Named turns come first, each shown by rows before and after it. Which turns, in which order, take the first row of each pair that follows to the second? Write the first one first, as in the answered first pair.
L (before |-> after):
[ 0.92 -0.54  0.59 -0.31  0.64  2.55 -0.47  1.01 -0.93  0.52  0.47 -0.83
  0.23 -0.04 -0.27] |-> [ 0.78 -1.26 -0.83  0.05  1.09  1.13  0.88  0.68  0.97  1.13  1.02 -0.44
  0.87 -1.29  0.64]
[ 0.18  0.85 -0.30 -0.43 -0.43  1.12 -0.24 -1.15  1.38  1.04  0.97 -0.41
  0.05 -2.46 -0.89] |-> [-0.23  1.36 -1.06 -0.74 -1.46 -0.35  0.05 -1.51  1.21  0.86  0.51 -0.04
  1.05 -1.96 -0.78]
[ 0.89 -0.04  1.65  0.10 -0.93  1.88 -0.77  0.58 -1.25  0.01 -1.25  1.17
  0.07  1.07 -1.23] |-> [ 1.61 -1.24  1.37  0.60  0.61  2.19  0.29  0.19  0.83  0.89 -0.33  1.37
 -0.42 -0.49 -0.38]
D (before |-> after):
[ 0.68 -0.89 -0.91  0.43 -0.87  0.99 -0.75  0.75  1.27  1.58  1.42  0.96
  0.18 -0.18  0.85] |-> [ 0.65 -1.72 -0.47  1.10 -0.81 -0.34 -0.65  0.61  0.81  0.47  1.74  0.62
 -0.52  0.07  1.30]
[-1.20 -0.53  1.03 -0.51  1.90  0.87 -0.85  2.78 -0.94  0.57  0.04 -0.33
 -1.27 -1.83 -0.34] |-> [-1.55  0.34 -0.52 -0.80 -1.56  0.37 -2.82  1.91 -0.74  1.01 -0.63  0.30
  0.67 -1.46 -1.20]
[ 0.61  1.78 -1.80 -0.89 -2.82 -1.82 -0.05 -0.42 -0.76 -0.01  2.70 -2.35
  1.79  1.44 -0.71] |-> [ 0.83  0.68  0.26 -0.85  1.97 -1.12  2.55  0.89 -1.03 -0.39  3.46 -3.00
 -0.75  0.72  0.46]
G (before |-> after):
[ 0.69 -0.84  0.41  0.73  0.32  1.33 -1.41 -1.15  2.47  2.03  3.38 -0.58
 -0.87 -0.81  1.14] |-> [ 0.54 -0.79  1.86  0.64 -1.26  1.89 -3.49 -0.71 -0.55  0.49  2.36 -0.92
 -0.99  0.96  0.05]
[-0.08 -0.99  2.76 -0.02  3.37  3.00 -0.04  1.01  0.51  1.19 -0.16  0.18
 -1.58 -0.49  0.18] |-> [-0.72  0.49  3.02 -0.76  1.36  2.33 -1.34  1.48 -2.15 -0.29 -1.66  0.19
 -0.57  1.65 -0.87]
[ 0.92  1.51 -0.64  2.14 -2.26 -2.28  0.47  2.07 -2.41 -1.25 -0.76 -0.47
 -0.99  1.14 -0.51] |-> [ 0.49  2.21 -2.22  1.46 -1.15 -3.17  2.53  1.60 -0.14 -0.19 -0.11 -0.01
 -0.25 -0.17  0.00]
T (before |-> after):
[ 0.15 -0.09  1.19  0.07  0.60  1.97 -1.09  1.32 -2.18 -0.46 -0.79 -0.28
 -0.01  0.55 -0.53] |-> [-0.34  0.85  0.87 -0.97  1.60  2.23  0.23  1.30 -0.83  0.55 -0.69  0.01
  0.43 -0.17 -0.30]
[-0.01 -2.70 -1.34  0.22  0.52 -1.64  2.50  1.34 -0.10 -1.27 -3.09  2.89
  1.39  0.15  0.88] |-> [-0.30 -1.93 -1.56 -0.14  1.32 -1.88  3.38  0.95  0.87 -0.52 -2.39  2.57
  1.54 -0.22  1.16]
[-1.66  4.44  0.12 -2.15 -0.27  0.74 -0.11 -0.65 -0.95  0.34 -0.42 -1.02
  1.39  1.63 -1.20] |-> [-1.41  4.61  0.34 -1.74  0.11 -0.56 -0.04 -1.19 -0.51  0.04  0.73 -1.86
  0.80  1.46 -0.75]
[ 1.09 -1.00  0.82  0.96  1.15  1.85 -0.98 -0.52  2.24  1.39  1.97 -1.51
 -2.02 -1.73  0.76] |-> [ 1.48 -2.03  1.25  1.63  0.11  1.61 -2.03 -0.49  1.04  0.79  1.49 -1.47
 -2.29 -0.97  0.49]
Now pairs of rows:
(2 to 4 turns a pair)
[ 1.02 -2.11  1.36  2.02  0.16 -1.79  0.32  0.24 -2.43 -2.13  0.41 -0.46
 -0.70  0.18  1.82] |-> [-0.47  1.28 -0.75 -0.64  1.08 -2.50  3.11  0.23 -0.40 -0.10 -0.29  0.47
  2.45 -0.19  1.63] -> T, G, T, T
[-0.45 -0.27 -1.11 -0.95 -0.69  0.79 -1.19 -0.82 -0.82  0.02 -1.89  1.81
  1.24  0.53 -0.74] |-> [-1.17  2.00 -1.44 -2.00  1.23 -0.42  0.19 -1.45  0.48  0.76 -0.01  0.24
  0.86 -0.51 -0.15] -> T, L, T
[-1.15  0.37  1.30 -0.13  1.01 -1.81  2.56  0.64  1.19  0.57  2.26 -1.67
 -0.89 -0.85  1.77] |-> [-0.05 -3.25  1.52  1.71  0.09 -0.63  1.24  0.93  0.95 -0.10  1.38 -0.24
 -1.67 -0.93  1.62] -> G, T, L
[-0.89  2.24 -1.90 -0.05  1.06 -6.96  3.29 -0.85  0.17 -3.67  2.01 -3.10
 -0.48  0.76  2.04] |-> [ 0.39  0.42  3.28 -1.55  5.00  6.53  1.80  1.89 -1.89 -0.04 -1.17 -0.69
 -2.35  0.29 -1.43] -> L, T, T, L
[ 0.52 -1.78  0.57 -1.01  0.93  2.63 -0.31  0.63  1.16  1.65 -0.62  0.71
 -0.24 -1.15 -1.81] |-> [-0.52  0.34  0.43 -2.17  1.28  1.89  0.19  0.53  1.40  1.98 -0.48 -0.22
  0.62 -0.71 -2.16] -> G, T
[-0.92 -0.92 -2.84  2.12 -3.37 -2.25 -0.55  0.14  0.56 -0.77 -2.53  2.67
  2.49 -0.15  0.78] |-> [ 0.51 -3.24  0.90  3.01 -1.62  2.80 -2.83  0.58 -1.02 -1.11 -1.63  1.57
 -1.12 -0.62  0.00] -> L, L, L, G
[ 1.77 -1.19 -1.07  0.16 -1.18  1.34 -0.86 -1.53  2.97  1.85  2.85  0.86
 -0.13 -3.51  0.87] |-> [ 0.79 -0.31 -2.07  0.35 -4.10 -3.41 -1.51 -1.60  0.47 -0.73  2.03  0.56
  1.13 -0.89  0.98] -> D, L
[ 0.61  0.48 -2.28  0.86 -3.16 -1.39 -2.15 -1.86  2.23 -0.25  2.14 -0.26
 -0.78 -0.79  0.08] |-> [ 0.13  0.49  0.05  0.52  2.42 -1.58  1.24 -0.44  0.81 -1.38  2.96 -1.63
 -3.08 -1.12  1.43] -> L, G, D
[ 0.36  1.74  0.83 -0.36  0.73 -0.52  0.23 -0.49  0.93  0.50  1.38 -2.03
 -1.09 -1.14  0.63] |-> [ 0.84 -0.81  0.79  0.73  0.45 -0.01 -0.21 -0.36  1.36  0.25  1.13 -0.98
 -1.96 -1.78  1.08] -> G, T, L
[-0.13  0.93 -1.21  0.82  0.70  0.07  0.89 -1.43  3.22  0.73  2.57  1.28
 -0.75 -1.96  1.06] |-> [ 0.59 -0.37  0.46  2.26 -2.08 -0.65 -2.19 -1.11 -0.54 -2.10  2.11  0.09
 -2.26  0.33  0.63] -> T, G
[-0.37 -1.45 -1.15  1.33 -2.56 -3.55 -1.05 -1.47  1.29 -0.93  1.59 -0.12
  0.25 -2.32  0.71] |-> [ 0.11 -3.23 -0.17  1.69 -3.38 -0.66 -2.37 -0.43 -0.56 -1.09 -0.55  1.77
  0.58 -1.47 -0.63] -> G, T
[-0.26 -2.61  0.05 -1.45  1.28 -0.42  2.00  0.80 -0.96 -1.58 -3.25  1.88
 -0.32  0.80  0.01] |-> [-1.27  0.07 -0.65 -1.97 -0.49 -2.84  1.07 -0.12 -1.33 -2.34 -2.49  0.59
  0.73  2.12  0.12] -> D, T, L, D
[-0.66  0.25  0.32 -0.43  0.82 -1.40  0.66  0.32 -1.92 -1.49 -1.55 -0.24
  0.24  1.41 -0.10] |-> [-0.50  0.38  0.73 -0.30  1.13 -1.39  0.65  0.34 -1.69 -1.76 -0.60 -1.04
 -0.34  1.15  0.04] -> G, T, L
[-1.39  1.02 -1.54 -1.08  2.67 -1.37  4.10  0.59 -0.69 -0.22 -1.26 -0.51
  1.79  0.26  1.10] |-> [-0.97 -0.25 -1.88 -0.08  0.86 -2.94  3.06  0.45 -1.65 -1.53 -1.81  0.18
  2.13  0.82  1.46] -> T, T, T, G
[-0.61 -0.89 -0.19 -0.99  1.80  1.71  3.80  0.90  2.38  3.52 -0.59  2.54
  2.03 -2.28 -0.14] |-> [ 0.44 -1.35  1.47  0.22 -1.92  4.67 -2.25 -0.23  1.53  3.68  1.01  0.75
  0.17 -1.88 -1.55] -> T, G, D
[-0.65 -0.08  0.15 -0.62  2.01  1.06  3.05  1.35 -0.36  0.84 -2.31  2.56
  1.79  0.34 -0.27] |-> [-0.72  0.26  0.53 -0.80  1.89  1.71  2.23  1.30 -1.27  0.88 -2.43  2.12
  1.43  0.92 -0.66] -> L, L
[-0.79  1.58  2.44 -0.15 -1.32  0.41 -0.53  0.10 -2.01 -1.48 -0.97  0.04
  1.07  2.01 -1.54] |-> [-0.87  1.81  1.08  0.57 -1.66 -2.91  0.35 -0.87 -0.23 -1.99  0.76 -0.76
  0.93  1.21 -0.21] -> G, T, T
[-0.75  0.61  0.85 -1.79 -0.35  3.35 -2.20  1.75 -3.00  0.55 -2.18  1.05
  0.19  1.12 -1.38] |-> [ 0.40 -1.19  0.43 -0.27 -1.92  4.31 -3.85  0.29 -0.91  1.02 -0.47  0.53
 -1.10 -0.34 -1.01] -> D, L, D
[ 0.99 -1.37  1.09  0.69  2.98 -2.57 -0.10 -1.13  4.28  0.22  4.49 -2.50
 -3.13 -1.22  3.07] |-> [ 1.55 -3.20  1.18  1.83  1.27 -3.24 -1.31 -0.91  2.89 -1.30  3.80 -2.02
 -3.55 -0.27  2.99] -> G, L
[-1.31 -1.90  1.52  1.57  1.11 -1.88  2.91 -0.76  1.96 -0.96  2.04  1.22
 -0.09 -1.84  0.11] |-> [-1.57  0.13  1.35  0.87 -3.87 -1.46 -1.09 -1.20 -1.00 -1.91  0.55  0.82
  1.53  0.53 -2.01] -> D, D, L
[ 0.59 -0.12  0.73 -0.72  2.27 -0.40  0.78  1.33 -0.59  0.17 -0.07 -0.84
 -0.22  0.16  0.20] |-> [ 1.08 -1.27 -0.77  0.21 -1.47 -1.69 -1.26  0.33 -0.06 -0.11 -0.30  0.15
  0.90  0.33 -0.01] -> D, G, D, T
[ 1.12 -1.64 -0.79 -0.21  0.92 -2.81  2.50  1.89 -0.84 -1.49 -1.53  1.93
  0.73  0.32  0.05] |-> [ 1.24 -0.77  0.73 -0.98  3.62 -0.35  3.30  1.66  0.46 -0.29 -0.19  0.82
 -0.80 -0.99  0.16] -> L, T, T, G
[ 0.14 -1.73  1.60 -0.49 -1.12  4.03 -1.62  0.84 -2.20 -0.22 -2.35  1.39
  0.02  0.98 -1.77] |-> [-0.25  1.41  2.94 -1.17  0.28  2.94 -1.86  0.38 -2.83 -0.70  0.37 -1.83
 -0.98  1.41 -1.68] -> T, T, G, G
[ 1.07 -1.12  1.80  2.27  0.49  2.57 -2.09 -0.61  2.66  1.75  2.78 -0.78
 -1.70 -2.46 -0.50] |-> [ 0.97 -2.12  1.07  3.18  1.88 -1.20  0.21 -0.01  2.85  0.04  3.36 -0.87
 -2.09 -2.44  1.17] -> D, L, D
[-1.45  1.96 -3.81  0.17 -2.06 -5.19  0.85 -0.17  2.16 -0.14  0.94  0.25
  1.28 -0.10  1.19] |-> [-0.48  2.52  1.42 -0.35 -2.35  2.87 -4.88  0.35 -1.01  0.58  1.54 -2.00
 -1.97  0.88 -2.05] -> L, L, D
[ 0.29  2.97 -1.23 -1.68 -0.80 -1.53  1.56 -0.88  2.28  2.53  0.34  0.08
  1.25 -0.82 -0.83] |-> [ 0.71  2.37 -0.65 -1.36  0.32  0.11  1.58 -0.99  3.00  2.91  0.90 -0.13
  0.28 -1.62 -0.87] -> L, G
[ 2.56 -3.32 -0.87  2.87 -3.91  2.87 -4.73 -1.57 -0.94 -0.19 -0.49  1.12
  0.44  0.60 -0.85] |-> [ 0.05 -0.51 -1.13  1.95 -0.43 -5.59  0.64 -0.31 -3.36 -4.31  0.14 -1.06
  0.82  2.72  1.55] -> G, G, D, L
[ 0.31  0.78  0.50  0.64  1.22 -0.24  0.56 -0.13 -0.46 -2.23  2.00 -1.53
 -1.48 -2.23  1.33] |-> [ 1.09 -0.98  0.56  1.04  1.57  1.85  0.14  0.35 -0.47 -1.94  1.00 -0.25
 -1.73 -2.44  0.87] -> G, T, L
[ 0.72 -2.47  2.11  1.04  3.42  0.19  2.17  1.24  1.05  0.65  0.57 -0.45
 -2.96 -0.56  0.37] |-> [-1.03  0.16  0.70 -0.72  1.68 -1.60  3.29  2.28 -1.73 -0.18 -2.60  0.84
  0.86  2.39 -0.56] -> L, L, T, D
[ 0.14 -3.89 -0.13 -2.83  0.16 -2.16  2.19 -0.44 -1.80 -0.59 -0.23 -1.41
  0.19  1.32 -0.04] |-> [ 0.47 -3.57 -0.62 -3.23 -2.53 -0.10  0.01 -1.12 -1.89  0.52 -1.07 -0.44
  1.56  1.38 -1.43] -> D, G, G, D
[-0.39 -0.52 -0.45 -0.60  0.25  0.25  1.21  0.24  0.32  0.77 -0.43  2.42
  1.24 -1.20 -0.77] |-> [-0.16 -0.57 -0.83  0.06 -0.33 -0.68  0.58 -0.49  1.19  0.90  0.68  1.99
  1.07 -1.52 -0.53] -> G, D, T, T
[ 0.95 -3.91  0.23  1.40 -0.12  2.57  0.09  0.95  0.09  0.58 -1.88  2.46
 -0.69 -0.68  0.11] |-> [ 0.57 -1.74 -0.49  0.73  2.52  0.87  2.16  0.01  3.01  1.54  0.57  0.76
 -0.98 -2.30  1.36] -> T, T
[-0.18  0.99 -0.96  0.17  0.91 -2.73  1.42  1.26 -1.33 -1.15  1.58 -0.62
  0.42  0.65  0.43] |-> [ 0.56 -0.75 -0.34  0.84 -0.50 -1.16  0.11  2.00 -2.66 -1.69 -0.48  0.86
  0.77  1.26 -0.26] -> G, T, G, T
[-0.41  2.40 -1.99 -1.42 -4.09  0.22 -1.35 -0.31  0.98  1.71 -1.17  0.51
  3.07 -0.05 -1.76] |-> [-0.46  3.65  0.35 -1.32 -3.36 -0.03 -2.96 -0.55 -0.47  0.48  1.28 -2.60
  0.55  0.52 -1.80] -> T, T, L
[-0.77  0.89 -0.92 -0.86  2.65 -0.16  1.09  1.31  0.53  0.38  0.01  1.57
 -0.37 -1.54  0.14] |-> [-0.09 -0.99  0.85  0.95  1.19  0.30 -1.12  1.53 -1.60 -1.45  0.28  0.95
 -2.19 -0.50 -0.22] -> T, G, T
[-0.31 -1.74  2.02 -0.79  4.84  1.53  2.90  2.15 -1.88 -0.12 -0.54  0.84
 -2.85  0.41 -0.24] |-> [-1.17  1.89 -2.88 -2.66  0.06  0.19  2.16 -0.25  2.74  3.63 -0.74  2.36
  2.22 -0.96 -1.14] -> G, T, D, G
[-0.66  1.19 -0.31 -0.76  0.66  0.34  0.72 -0.40  0.77  1.36 -0.88  0.40
  2.28  0.04  0.26] |-> [-0.50  1.06  0.15 -0.42 -0.59  0.17 -0.21 -0.27 -0.95  0.31 -1.48  0.32
  2.18  1.06 -0.24] -> G, L, L
[-2.13  2.13  1.01 -1.02 -1.37  2.33 -0.30  0.17  0.29 -0.49 -1.52  1.36
  0.14  0.94 -2.01] |-> [-1.70  0.76 -0.41 -0.26  0.17  2.00  1.91 -0.56  3.31  0.89 -0.37  2.17
  0.00 -1.21 -0.63] -> L, L
[ 0.01  0.95  0.20 -0.56  0.84  1.82  0.20  0.39 -0.79  0.27 -1.85  0.65
  1.32 -0.50 -0.51] |-> [-0.38  2.09  0.53 -0.85  1.37  1.18  0.46  0.16 -0.53  0.07 -0.34 -0.58
  0.86 -0.57 -0.38] -> T, L, L, L
[ 0.75  0.86  0.92 -0.57  0.84  4.99 -0.92  0.49 -3.19  1.06 -0.99  0.72
 -0.20  2.36 -1.46] |-> [ 1.51 -0.87 -0.63  1.09  3.69  2.24  1.85 -1.11  2.04  1.99  2.88 -0.14
 -1.94 -1.17  1.47] -> L, T
[-1.54  1.66 -0.72  0.66  1.33 -4.32 -1.19  1.27 -0.94 -0.82  0.94 -1.18
 -0.13  0.45  0.50] |-> [-1.42  0.01  0.32  0.32  2.16 -1.24 -1.03  3.15 -2.82 -0.74 -1.94  0.97
  0.01  1.35 -0.30] -> T, T, D
